[[  2   6 -27  -6  -9  -6]
 [-36   2  10   2   5  10]
 [  5 -16  37  27  11 -12]
 [-16  18  42  -3  23  -7]
 [  2 -32  -7   7 -20   6]
 [-23  -9 -22  -3  10  -9]
 [ 20  11 -13 -10  13   4]
 [  9  15   4  -2 -16  -6]
 [  7 -19  -8   6 -14 -13]
 [ -2 -33  22  -6  -5 -12]] | -12

[[ 36  25  18   9  35  -1]
 [ -1  17 -32  -5 -21  29]
 [ 32  20  22   8  29   0]
 [-24   7  -1 -13 -33   0]
 [  9  -3  37  -1  11  -9]
 [  1 -22  -7  -4  -9   7]
 [-31 -27 -14 -16  16  26]] | 26

[[  4 -19   5   8 -10 -25  15 -23  -4 -23  15  -3  -3  14  34 -22]
 [-15 -13 -14 -18 -16  23 -24  32  35  20   2  31  37 -16 -21  -7]
 [ -5  11  -5   7   9  -5  -1  -1  -8   2  -2  -8  -9   0   3   3]
 [  1 -12   2   1  -8 -13   7 -12  -3 -13   2  -4  -2   2  14 -10]
 [ -6  -3  -3  11   7 -10   7  -3   4  10  19  15   0  19  26  -8]] | -8

[[-26   6   2  11   1  12   5   4  -1 -12  14]
 [-17   2   2 -15  15  -5   4   3  12 -34 -21]
 [  8  -5  -1   7  -2 -19   1  15   4  10  -5]
 [ 20   7  -1   8  -6  -6   1   3   1  -6 -16]
 [ -8   4   3   3  -9 -14   3 -12  -1 -14  -7]
 [  6   5   6  -2 -24  -8  10  -8   1   8   7]
 [ 17   2   0   6   7   0  -5  -5  -5  17  -9]
 [  5  -2  -3  14 -10   5  -2   3  -3  -1   7]
 [ 28   1  -2  -9   9 -18  -6  -3  -4   9  -4]
 [  8  -6  -2 -11  -7   4  -1  -4   3   6   7]
 [ 15   2   7   0   3 -17   9  -4  11  -1  -4]] | -4

[[ 22  37   8  30  22  15   9  22   1  25  10  22   9  25  12]
 [ -8   0  -9  -2  -1 -15 -13   3  -5   9  -2   0  -2  -7  -5]
 [-18 -38 -16  16  -4  -3  -8 -31   9  21   8  -6   1   9   3]
 [ 23 -23   0  10  17  35  30 -10  19  13  25   9 -19   2  17]
 [-11  23  20  -5  25 -13   2   4   0  16  13  33  11  -4  17]
 [ 28  33  23  15 -16  20  -9  14 -35 -24 -35 -14  13  21 -20]] | -20

[[ -3  -3   4  -5 -19   4   6  11 -22]
 [ 15   8 -15 -13   0  -5  11  -2  -3]
 [-11  -7   9   6   8   3   0   1 -17]
 [ 19  19 -16 -10  -5  -7  11  -5  -1]
 [  9   4  -1   2  16  -5   1  -7  37]
 [ 23  24 -17 -15 -13  -5   0 -11   0]
 [ 14  -5  -6   0   0  -3   6   0  -8]
 [-10  -7  23  10   0   6  -7  15   3]
 [  7   0   8  -7 -11   1   4  13 -21]] | -21

[[  3 -37  -6  -8   6   8  22   7  16 -20  26   0]
 [-18   0   6 -24 -20  18  30 -13  22   2   1  20]
 [ 12  -4 -29 -43  11  14   8  15 -19 -13 -34 -33]
 [  6  22  12   4   8 -10 -10  -4  32  18 -10 -14]
 [ 11  -5 -13  23  -3 -42 -34  12  22   4   8 -14]] | -14

[[  0   9 -12  -3  31  -4   6   7 -13  -8  28   4  -4  14]
 [  4   4  -9   8 -18  16  -3  15 -22   1   1  -5 -19  -3]
 [-15  -6   4   7  -7   2  -3   4  -8  -3  -2 -11   3 -12]
 [-16 -16   2  -8  25   0   9   6  -5 -20 -10  14  14 -14]
 [-13  30  11  -7  -2   8  12 -26  -2  -4   5 -11   3  -5]
 [  2  -6  -4   3  15  10   1  10   5 -16   2  21   2   5]
 [ -7   1 -13   1   2   8   6 -22  -1 -27   2  -6 -16   5]
 [ -9   2   1  13   4   0  27   0 -19   1   0  -2  -2   7]
 [-10 -13  14 -14  -8  18 -13  -6   3  -7  13   7   6  -2]
 [  5  23 -16  12  -2 -24  11 -14   7   9   1  14  -3   0]
 [  2 -18   6   8 -19  19  -1  -5  -3 -19 -20  -6   5  19]] | 19

[[ -4 -10  14  -5 -14  10   1  -4   0  -5]
 [  1  -5 -15 -13  20 -35  30   7  12 -10]
 [ 12   2   2  10  12  -2  -4 -24   5  11]
 [ 14  -4  -6 -15   8  -1  -2  -1   0  -5]
 [-12 -16   6   3  -3  -2   3   0   1 -13]
 [ 14 -11 -14  -5   9 -19  -4   3   4 -16]
 [  0  -3 -13  10  -9 -29 -13  -7  15   6]
 [  6  18   3 -13   7 -10   6  -9  12  -5]
 [  6 -28  -3  -9 -29  21   8  28  24 -10]
 [  2 -11   0  -6   0   6  -4   1  -7 -18]
 [ -8   0  11  -7  -2   3   5  -1   3   4]] | 4
---
[[-26   2   5  -1   2 -16]
 [-18  -1   1   4   0 -16]
 [ 42   5   1   2   0  38]] 1

[[  3   2 -38 -36  43]
 [-10 -42  25 -10  12]
 [-11 -42  12 -14  25]] 25

[[ 16  35   3 -38   6  19   9]
 [ 16  20 -32   9 -17  15  -8]
 [-19 -35  17  34   0  27  -4]] -32

[[ 12  12 -13  26  12 -16 -21]
 [-44 -13   8 -20 -43   4  21]
 [ 15   4 -16 -18   8  14  31]] 8

[[-19  -7  17  -1  20  -8]
 [-19 -11 -21   8  -9   9]
 [-35 -16   3   5  15  -2]] -21

[[ 34  -3 -14  -2  12   1   2]
 [ 32  -7  -5   6  15   4   9]
 [ 19   0 -15  10 -18  -9 -16]] -5

[[ 29  41  -5  -6]
 [ 12   1  12  15]
 [-26  20 -38 -14]] 12
---
Input: [-32.085, -1.215, 9.981, -138.063, 138.793, 51.069, 102.996]
Output: -138.063, 138.793
Input: [[-0.13, 0.09, -0.09, -0.05, 0.07, 0.13, 0.06], [-0.20, 0.04, 0.00, -0.08, -0.12, -0.04, -0.16], [-0.03, 0.21, -0.07, 0.02, -0.02, 0.10, 0.04]]
Output: -0.08, 0.21
Input: [-0.042, -0.106, 0.058, -0.050, 0.135]
Output: 0.058, 0.135
Input: [0.03, 0.00, 0.07, -0.05, -0.07, -0.12, 0.11]
Output: -0.05, 0.11
Input: [-0.09, -0.04, 0.07, -0.08, 0.13]
Output: 0.07, 0.13
Input: [1.5, 0.0, 0.8, 2.0, -1.6, -1.5, 0.2]
Output: 2.0, 2.0
Input: [[-0.59, 1.05, 0.51, -2.05, 0.42, -0.84, -2.06], [-0.07, 0.13, -1.27, -0.35, -0.80, -1.55, 0.26], [-0.65, 0.36, -0.68, -0.86, 0.22, 1.75, 0.51]]
Output: -0.35, 1.75
Input: [[117.192, -87.778, -31.600, -134.461, -22.864, -41.707, 105.389], [-58.484, -85.042, 90.599, -39.583, 243.518, 5.714, -225.123], [131.053, 173.766, 6.631, -26.546, -83.687, 97.824, -11.656]]
Output: -39.583, 243.518
Input: [[1.161, 0.847, 0.409, -0.240, -1.540], [1.324, 0.555, 1.093, 0.652, -1.041], [1.188, 0.798, 0.622, 0.332, -1.212]]
Output: 1.093, 1.324
---
[[-30, -23, 8, -7, 16, -36, 5], [-23, -12, -18, 22, 16, 9, 0]] | 9
[[-20, 25, 0, 29], [-6, 31, -16, 1]] | -16
[[-40, 19, -22, 19], [-11, 29, -4, 11]] | -4
[[8, 6, 38, -11, 0], [3, -7, -3, 5, 3]] | 5
[[33, 3, -13, 34, 33], [35, 5, -7, 38, 22]] | 38
[[-3, 16, -34, 19, 11, 36], [-41, 9, 0, 0, -18, 9]] | -18
[[10, -11, 1, 26, -10, -22, -10], [11, -1, 32, -3, -12, 14, 7]] | 14
---
array([[143, 143, 207, 141,  91,  69],
       [147, 141, 228, 145,  63, 217],
       [147, 140, 215, 145,  81, 225]]) -> 215

array([[283, 250, 219, 380, 354, 256, 590],
       [453, 371,  25, 902, 134, 542, 845]]) -> 25

array([210, 231,  49,  33,  10,  84]) -> 49

array([[5547, 4086, 4666, 2525],
       [5528, 8403, 5696, 7292],
       [5341, 8185, 5117, 5886]]) -> 5117

array([[-171,  522,  185, -560, -383],
       [ 170,  -95,  108,  337,  227]]) -> 108

array([-654,  811,  538,  227]) -> 538
